Named moves come first, each a turn or a mirror and shown by rows before and after it. Which of them, in which order, take the first row of each pair that follows to the second? Write the first one first, as in the answered first pair.
M (before -> after):
-7; -8; -8; -7; 4; 4; 20; -2; 3 -> -9; -10; -7; -6; -11; 3; 17; 1; 4
23; 8; 1; 6; 21; -1; -10; -8; -11 -> 19; 3; 5; 10; -20; -5; -19; -1; -7
-9; 0; -16; 1; 3; 8; 14; -8; 3 -> -10; -1; -15; 2; -12; 7; 11; -6; 5
11; 5; -3; -4; -17; -16; -6; -11; -14 -> 14; 9; -6; -6; 9; -14; 0; -15; -16
S (before -> after):
-24; 1; -1; -9; -5; -8; 1; 21; -15 -> -17; 3; -19; -6; -14; -10; 8; 1; -19
3; 0; 0; -1; 7; 1; -2; -3; 0 -> 4; 1; 2; 0; 3; -1; -6; 0; -1
11; -11; 5; 4; -2; 2; 6; 6; 1 -> 13; -10; 1; 4; -3; 1; 8; 2; 0
13; 7; 6; 2; -9; -18; -12; 6; -3 -> 8; 6; -13; 0; 13; -7; 14; -14; 4
G (before -> after):
5; -4; -6; -4; -2; 0; 8; -14; -8 -> 6; -9; 3; -1; -9; 6; 7; -10; 4
-12; 9; -6; -7; 18; -13; -3; 14; -26 -> -8; -8; 24; 2; -4; 7; -6; 27; 11
-21; 8; -10; -6; -15; -3; 11; 9; -11 -> -19; 2; 0; -3; -22; 4; 10; 13; 2
Y (before -> after):
-11; 8; -15; -4; -7; -19; 4; 2; -28 -> -6; 8; -10; -2; -11; -21; -3; 5; -29
5; 0; -1; 3; -21; 0; -3; -3; 8 -> -6; -1; -12; 0; -10; 4; 11; -9; 8
-27; -4; 17; -5; 11; -5; 19; 10; 4 -> -14; -3; 33; -1; -1; -10; -1; 19; 2
Then:
(two moves a pair)
-1; 4; -6; -3; -27; -18; -2; -3; -8 -> -15; -7; 1; -6; 6; 6; 22; -1; 18 | S, G
15; -10; 15; 3; -17; 11; -4; -15; 2 -> 7; -14; 14; 2; -9; 18; 6; -15; 10 | S, M
37; 6; 3; 15; 5; -1; -10; -16; 0 -> 20; -5; 16; 17; -27; 2; -13; 1; 14 | S, M
-5; 13; -15; -3; -40; -20; -13; -6; -17 -> -41; 4; -6; -15; 21; 5; 18; 12; 5 | Y, S
7; -7; 4; 4; -10; 5; -1; -3; 13 -> 2; 2; -13; -1; 8; -3; 5; -12; -5 | S, G
-1; -16; 5; -6; -17; 9; -15; -11; -5 -> -13; -13; -1; -13; 14; 12; -3; -10; -9 | G, S
-2; 5; 6; 0; 4; 0; -9; 5; -6 -> 1; 5; -6; 1; -5; -2; -4; -8; -7 | S, M
-3; 2; -8; -4; 1; 3; 15; -6; -1 -> -5; 2; 9; -5; 5; 2; 2; 14; -2 | S, M
-26; 0; -2; -8; -8; -4; 3; 16; -7 -> -22; -5; 9; -6; 3; 7; 5; 18; 8 | M, G
1; 1; -21; -1; -19; 7; 14; -11; 3 -> 4; 3; -21; -2; 3; 11; 19; -14; 4 | G, M
3; 5; -27; 3; 7; -10; 2; -16; -14 -> -16; -5; 7; 3; -13; -9; -15; 25; -2 | S, M
-25; 0; -1; 0; 23; 15; 22; -3; 25 -> -24; -4; 3; 7; -35; 4; 5; 3; 24 | M, S
-15; -2; 13; 2; -20; -4; -16; 23; -1 -> -18; 8; -26; -4; 4; -8; 8; -9; -19 | G, S
20; -8; 18; -6; 27; 6; -1; 2; 17 -> 28; 3; 12; -6; 9; -16; -22; 4; -11 | G, S
7; -6; 10; 8; -5; 9; -6; 8; 9 -> 12; -3; -6; 8; 3; 10; 5; -10; 6 | S, M
17; 10; 20; 4; 0; -17; -27; 8; -2 -> 21; -3; 6; 9; -3; 6; 3; -21; 28 | S, G
0; 5; 9; 1; -14; -14; -17; 10; -16 -> -6; 0; -16; 2; -22; -5; 9; -15; -7 | S, M
21; 11; 9; 3; 4; -8; -22; -1; -14 -> 24; 8; 16; 4; 10; -1; -20; 1; -5 | G, M
1; 13; -6; 8; -33; -5; -14; 11; -8 -> -16; 5; -21; 6; -24; 11; 17; -3; 9 | S, M
13; -3; 0; 11; -9; 16; 4; -5; 23 -> 7; 7; -21; 7; -23; -4; 0; -10; -4 | G, M
-2; 0; 0; -3; 7; 12; 8; 1; 8 -> -2; -1; 1; -1; -13; 8; 3; 2; 8 | M, S
-7; 9; 0; 5; -6; -2; -2; 11; -1 -> -1; 13; -4; 6; -3; -5; -3; 5; -7 | M, S
1; 9; -13; -5; 3; -10; -8; -9; -1 -> -10; 4; 0; -5; -11; -7; -12; 7; 7 | S, M
-18; 0; 18; -2; 27; -5; -4; -4; -10 -> -19; -9; 31; 3; -3; 0; -10; 5; 6 | G, M
12; 5; 0; 14; -15; -6; -11; -1; -3 -> -2; -2; -5; 13; -20; 4; 5; -4; 10 | S, M
4; -12; 7; 5; 12; 9; 4; -6; 27 -> -4; -7; -8; 5; -29; -11; -5; -6; 5 | G, M
24; 3; 20; 3; 13; 5; -3; -2; 8 -> 18; 4; 12; 4; -23; -9; -11; 0; -4 | G, M
10; -2; 7; 4; 21; 9; 4; -1; 5 -> 18; 4; 4; 5; 2; -7; -13; -1; -12 | S, G
2; -14; 14; -1; -16; 5; -3; 14; 21 -> 12; -8; -11; -2; 13; 8; 16; -16; 15 | S, M
-17; 3; 17; -15; 10; -5; -8; 28; 6 -> 0; 13; -18; -11; -17; -23; -8; -6; -17 | G, S
-4; 0; 0; 8; -55; -9; -12; 10; 2 -> -40; -9; -1; -3; -2; 16; 25; 17; 23 | Y, S
11; 2; -1; 6; 18; -5; -4; 5; -5 -> 11; -5; 9; 10; -2; 0; -8; 11; 7 | G, M
-15; 0; 9; 4; 8; 8; 5; 10; 21 -> -2; 3; -1; 9; -27; -4; -5; -1; 12 | M, S
11; 9; 3; 16; -10; 7; -3; -3; 13 -> 4; 16; -12; 10; 13; 2; 7; -10; 1 | S, G
5; 12; 2; 1; 32; -8; -8; -4; -5 -> 22; 6; 4; 12; -11; -6; -15; -16; 8 | G, S
12; -7; 9; 4; 17; 8; 6; -3; 18 -> 11; -11; 2; 7; -11; 6; 8; -9; 21 | M, S
7; -3; -1; -4; -17; 0; -7; 0; 0 -> -8; -7; 3; -8; 2; 8; 4; 8; 7 | Y, S
-14; 1; 3; -6; -7; -20; -12; 11; -19 -> -8; -11; 25; -1; -2; -1; -9; 18; 9 | M, G
19; 1; 1; 11; 6; 1; 5; -5; -3 -> 9; -2; -8; 9; -3; 3; 16; -9; 0 | M, Y
9; -10; -4; -1; -13; 3; -6; 0; 4 -> 2; -13; -6; -3; -4; 9; 3; -1; 10 | S, M
22; 13; 7; 6; -6; -13; -31; 7; -19 -> 27; 13; 12; 5; 23; -3; -25; 5; -12 | G, M
14; 20; -5; 10; 13; -6; -14; -5; -17 -> 19; 9; 15; 16; 12; 11; -13; 3; 9 | G, M
3; -7; 4; 1; 26; 14; 15; -2; 19 -> -6; 7; -25; -5; 2; -15; 8; -10; -20 | M, G
2; 2; -1; 0; 20; -3; 1; 0; -1 -> 14; 4; -3; 4; 6; -8; -6; -7; -4 | Y, S
-16; 10; -3; -10; 12; -4; 6; 13; -19 -> -17; 2; 9; -5; -19; 0; 0; 21; -6 | M, G
17; 4; -11; 7; 5; -14; -7; -10; -10 -> 0; -6; 4; 8; -22; -11; -10; 10; 3 | S, M
-3; -2; 6; 5; -15; -1; 0; -2; 5 -> -3; 6; -7; 1; 2; -8; 3; -8; -10 | G, M
13; 2; -2; 6; -2; 6; -9; -2; 5 -> 3; 1; 4; 4; 6; 8; -7; 8; 8 | Y, S
-1; 1; -3; 0; -9; -17; -10; 7; -13 -> -1; -5; -16; 2; -1; -2; 14; -14; 4 | G, S
-2; -3; 7; -2; 1; 5; -3; 2; 10 -> 1; 4; 1; -4; 5; -5; -9; 1; -6 | G, Y
7; -2; -9; -5; 15; 1; 6; -4; -5 -> 14; -7; 6; 2; -9; 4; -5; 4; 6 | G, S
-6; -1; -9; -4; -13; 5; 12; -11; 11 -> -11; -1; 8; -8; 9; 9; 6; 9; 13 | S, M
-6; 6; -6; -7; 24; -5; 2; 5; -17 -> 11; 0; 19; 1; 1; -2; -19; 16; -3 | Y, G
-15; 11; 8; -4; 29; 0; 15; 7; -10 -> 3; 19; 7; 0; 15; -15; -5; 4; -27 | S, M
17; 9; 3; 1; 22; -6; -12; -1; -13 -> 19; -1; 20; 7; 1; 4; -16; 8; 8 | G, M
4; 11; -14; -4; 11; 7; -6; -4; -11 -> 11; 2; -3; 3; -10; 17; -7; -4; 10 | G, S
0; -6; -11; 5; -28; 8; 9; -15; 11 -> 5; -6; -7; 3; 8; 18; 17; -18; 18 | M, G
-2; -1; -2; -4; -4; -5; 4; 0; -15 -> -4; -2; -3; -5; 6; -1; 9; -1; -12 | Y, S
-19; 5; 4; -5; -6; -19; -31; 40; -21 -> -2; -20; -3; 12; -42; 18; 3; 1; 36 | S, G
7; -3; 1; 3; 8; 11; 4; -5; 2 -> 3; 2; -10; 1; -2; 0; 2; -7; -12 | M, G
-3; -5; -7; 1; -26; -4; 4; -4; -1 -> 0; 0; 14; -3; 8; -7; -11; 18; -8 | M, S
-3; -12; 10; -10; 32; 20; -2; 1; 1 -> 27; -6; -2; 0; -11; 5; -20; -20; -10 | Y, S
-2; -2; 4; -3; 26; 1; 1; 11; -4 -> 13; -3; 8; 5; -14; -5; -15; 8; -4 | S, G
-27; -6; -4; -7; -1; -6; 7; 13; -15 -> -11; -5; -21; -2; -9; -6; 13; -13; -16 | Y, S
-25; -6; 1; -6; 10; -2; 11; 7; 1 -> -28; -6; -2; -6; -2; -7; 8; 8; -3 | M, G
12; -5; 1; 8; 10; 18; 17; -15; 14 -> 6; 5; -21; 3; -1; -2; 14; -22; -14 | M, G
